A single turn carries every row of the set below to another of its rows. Some are shown first; where does it send the rows asked next?
Pud: [  9   2 -19 -28  -2  20  18   6  12 -12 -12 -14  11 -12]
vus: [ -4   8 -19  12  -8 -22  22 -22   5  28 -24  16 -43  19]
siben: [-14  37  -4  14 -13 -28   8 -19  16  27   8  -3  -7   3]
lag: [  5 -32  -7   9  30   9  19  -1 -19   1   4  -3   6  13]
Segup: [ -6  25 -15 -23  13   8  12 -16   0  36   1  -2 -41  12]
tapin: [  0 -18 -11   5 -10  -4  53 -39   3 -16   7  26 -13  -5]
tiv: [  6  -7 -18 -18  -6  16  21   2  15 -18 -28  -5   8 -13]
mimek: [ 10   1 -17  -4  -8  -4  46 -27  -3   3  47  10  -5   5]
ziva: [-27  27   3   9  -9 -16   8 -29  20   9 -25   5 -12  -8]
fuzo: [-14  32  -2  19 -15 -32  10 -23  18  21  -5   3  -9   4]
Sok: [  4 -35  -8  11  32  10  19  -2 -18   2  -3  -4   4  13]
bov: [  8 -34  -9  19  27  -1  22  -2 -19   3   3  -1   6  17]
peb: [ 26   9 -27 -15 -10   1  18  15   9   2  15 -18  17   1]
bomi: [ 15  10 -23 -27  -4  15  17  11  11  -3   5 -20  14  -7]
Zukam: [-22  42   3  -6   0  -5   1 -21  16  22   6 -10  -9  -5]
fifu: [  6   2 -14 -17   1  10  42 -28  -4   1  48   7  -6  -3]
Lata: [-15  43  -2   2  -6 -18   3 -20  16  26  11  -9  -7   2]
kose: [ 27  -3 -28   6 -23 -19  25   9  16  -6  -8  -3  14   6]
sem: [-14  20 -13 -21  14  14  12 -21   2  30 -15   3 -43   6]
fus: [-21  27   1  19 -15 -27  10 -25  19  16 -19   8 -12   1]
suzan: [  7 -36  -8  17  28   2  21  -2 -19   0   0   0   6  16]
bopag: [ -8 -19  -8  -7  -4  10  49 -40   3 -18   4  24 -14  -9]
teg: [ 14  -7 -20   8 -15 -14  49 -29  -1  -1  37  17  -7   6]
zeko: [  0  27 -20 -12   7  -3  13 -14  -1  42  11  -3 -38  18]
dinef: [  2  14 -22  11  -8 -25  22 -15   4  38  -9  11 -40  24]
Vopam: [ 28   5 -31  -1 -20 -13  23  12  12  -1   9 -12  16   6]
buda: [  8 -32  -7  11  31   7  21   0 -19   3   7  -4   6  16]
sosup: [  7 -14 -17  12 -15 -13  53 -33   1 -10  19  25  -9   4]
Rami: [ 12 -10 -20  -4 -17   0  25   1  17 -19 -34   1  10  -9]
bube: [ -2   0  -8 -23   6  21  41 -34  -2  -7  34   9  -9  -9]
satus: [  6  23 -23   1  -2 -22  16 -13   0  43   7   3 -37  24]
guzu: [ 18 -10 -25   6 -22 -11  27   6  18 -15 -26   1  10  -1]
madu: [  9 -31 -10  14  29   4  19   1 -21   4   8  -5   7  15]
vaz: [  5 -36  -7  13  30   7  21  -2 -20  -1  -1   1   6  14]
rema: [  9 -32  -9  16  27   2  20   1 -21   3   7  -3   7  18]
Sog: [-30  31   6   0  -2  -4   5 -28  21  13 -21   1 -12  -7]
Kerus: [-10   7 -13   2   1  -7  23 -25   6  24 -34  17 -45  13]
vurez: [ -7 -11  -5 -20   5  21  46 -37   0 -14  17  16 -11 -13]
zov: [-15   9 -11 -13   6   6  17 -24   5  24 -31  11 -46   7]
det: [-27  36   5  -6   2  -2   2 -25  16  17  -7  -4 -11 -10]

Lata turns into Sog
bube turns into tapin
suzan turns into madu
Now find these:
guzu turns into peb
Kerus turns into satus

A single turn carries every row of the set below to another of its rows. Some are shown first; where does it send the rows asked next?
zabep: [ 18  41  14 -12   6   0 -30  16   4  14  -5   6  30 -16 -29   1  20  12
  -4   0   6  -9  15  -4 -11   4 -27  12 -26]
kedo: [-15 -29 -29  -7  22  19  13   1 -15  17   5  12   7   3 -26   8 -42  -4
   8   4   1  -4   6  -3 -16   2  -6   5   4]
dovut: [ -2  -1  32   4 -10  17  -5 -14 -11  -5 -36  16   1 -22 -20  24  20   4
  33   5  -2  28 -20   3  -8   5   3  12  22]
Nobi: [ 23  38 -12  12   3  28 -11 -20   2 -18  19  -9  23 -17   6  -5  36 -17
  -6 -30   9   0  16 -18 -25 -10  18  -2  18]
Tilu: [-15   3  23   5  -4  -3 -13 -15  -2  -5 -29  20  -5 -11 -13  26  48  15
  28   2   0  19 -18  12   8   4   5  14   4]
Nogib: [ 28  39   6 -12  -9   4 -12   5   9 -14  -7 -11  34   3 -15  -8  18  -9
 -19 -28 -13  -8  21 -18 -14  -7  -6  24 -17]
Nov: [-10   6 -51   5  21  25  -1 -13   1  24   5  18   9  -5  -9  22  16 -24
   0  19  15  17   5   9 -29  17   2 -14  17]
Vevum: [  1  13 -52   4   4  21  13 -20  10  -3   0   1  16  15   4  13  21 -41
 -17  -9  -6  16  12  -3 -27   5  18   1  16]
sodip: [ -8   0 -21  -6   8 -11   1  -3   3 -18  14  -5  11  22  -5  -9  14   7
 -12 -34 -11 -25  17 -12   9 -18  11  26 -27]
nenaf: [-12   6  -7 -25  -3 -20   9  10  -7   6 -15   5  -6   9   2   6  13  11
   5 -24  -7 -38 -10  -1  10  -3  -8  -2 -44]
zogo: [ 19  39  -3  12  17  32 -26  -9  -6  12  18   7  22 -40  -9   6  27  -3
   9  -1  28   4  10  -8 -31   4  -5 -16  17]
Rubif: [ 25  42  27 -20 -16   6  -6  11 -11   2 -22  -5  13 -27  -1   2  14   1
  11 -27   2 -27  -8 -15 -13  -2 -17 -11 -21]
Geg: [ 32  25  20  -8 -19  -8 -27   3  23  11  -5 -15  12  -8   8 -12  -1 -12
 -11  19  -1   2  21  -9 -26  26 -12  -4   3]
laf: [ -1  10 -35 -12  -8  24  27  -9 -10  15 -27   8  -4  -6  13  24   3 -38
   5  -2  -2   1 -17   1 -31  18   1 -28  10]
lud: [-12 -13  38   5  -1   8  -6 -14 -18 -10 -22  15  -4 -22 -19  15  15  22
  39  -7   0  12 -18  -1   5  -7   7  16  13]
Motet: [-17 -23 -22 -13   6  11  32  -6 -26   4  -3   5 -15  -3   8   6 -26  -4
  20 -24   0 -29 -16  -9  -8  -7   6 -16  -3]
Bikis: [ -4 -15 -31  -4  -5 -14  -5 -11  24  17   2  -3 -10  19  19   2  -6 -21
 -14  27  -3   7  14   5 -19  30   6 -11   7]
rila: [ -2 -20 -30  -4   6  22  24 -10 -10 -13   5  -6  13  14 -10  -4 -30 -21
  -6 -26 -14  -4  13 -19 -14 -12  13  17   8]
muli: [-18 -15  18  -2  -8   1   0 -12  -8  -1 -41  22  -5  -3 -21  29  21   7
  27   9 -10  24 -20  10   3   8   1  19   7]
zivub: [  1   3   3  -1   0 -33 -29  -4  21   3  22  -9  -8   6  19 -18  16  18
  -7   3   7 -21  20  -4   3  10   3  -2 -18]
sopav: [ 14   3  -4  13   2   7 -20 -21  10   4  32 -12  -7 -19  29 -15   3  -7
   4   8  21  -1  16 -11 -26  15  16 -25  29]
dugu: [ 10  42 -12   2  -2  18  -3 -14  -7   4  -2   4   0 -31  24  13  48 -13
  14 -20  19 -12 -13  -5 -21   5   8 -35   5]
Kese: [-18  -9 -11  -8  24 -12 -12  10  -8  10  19  10   6   3 -24  -2   0  30
   5 -10   7 -29  12  -1  11 -11  -9  15 -31]
ges: [  6 -26  11  -8  -4  -8  -6  -2   3   4  14 -15  -5   2   6 -21 -48   2
   2   4  -3 -15  18 -16 -14  10   0   2   5]
lume: [-21 -15  14  12   4   8  -4 -23 -11  -7 -17  21 -12 -17  -8  23  33  14
  37  -1   7  20 -21   7   4  -1  16   6  22]

sodip turns into Nobi
dovut turns into muli
zabep turns into Nov
Now find these:
Geg turns into Bikis
nenaf turns into dugu

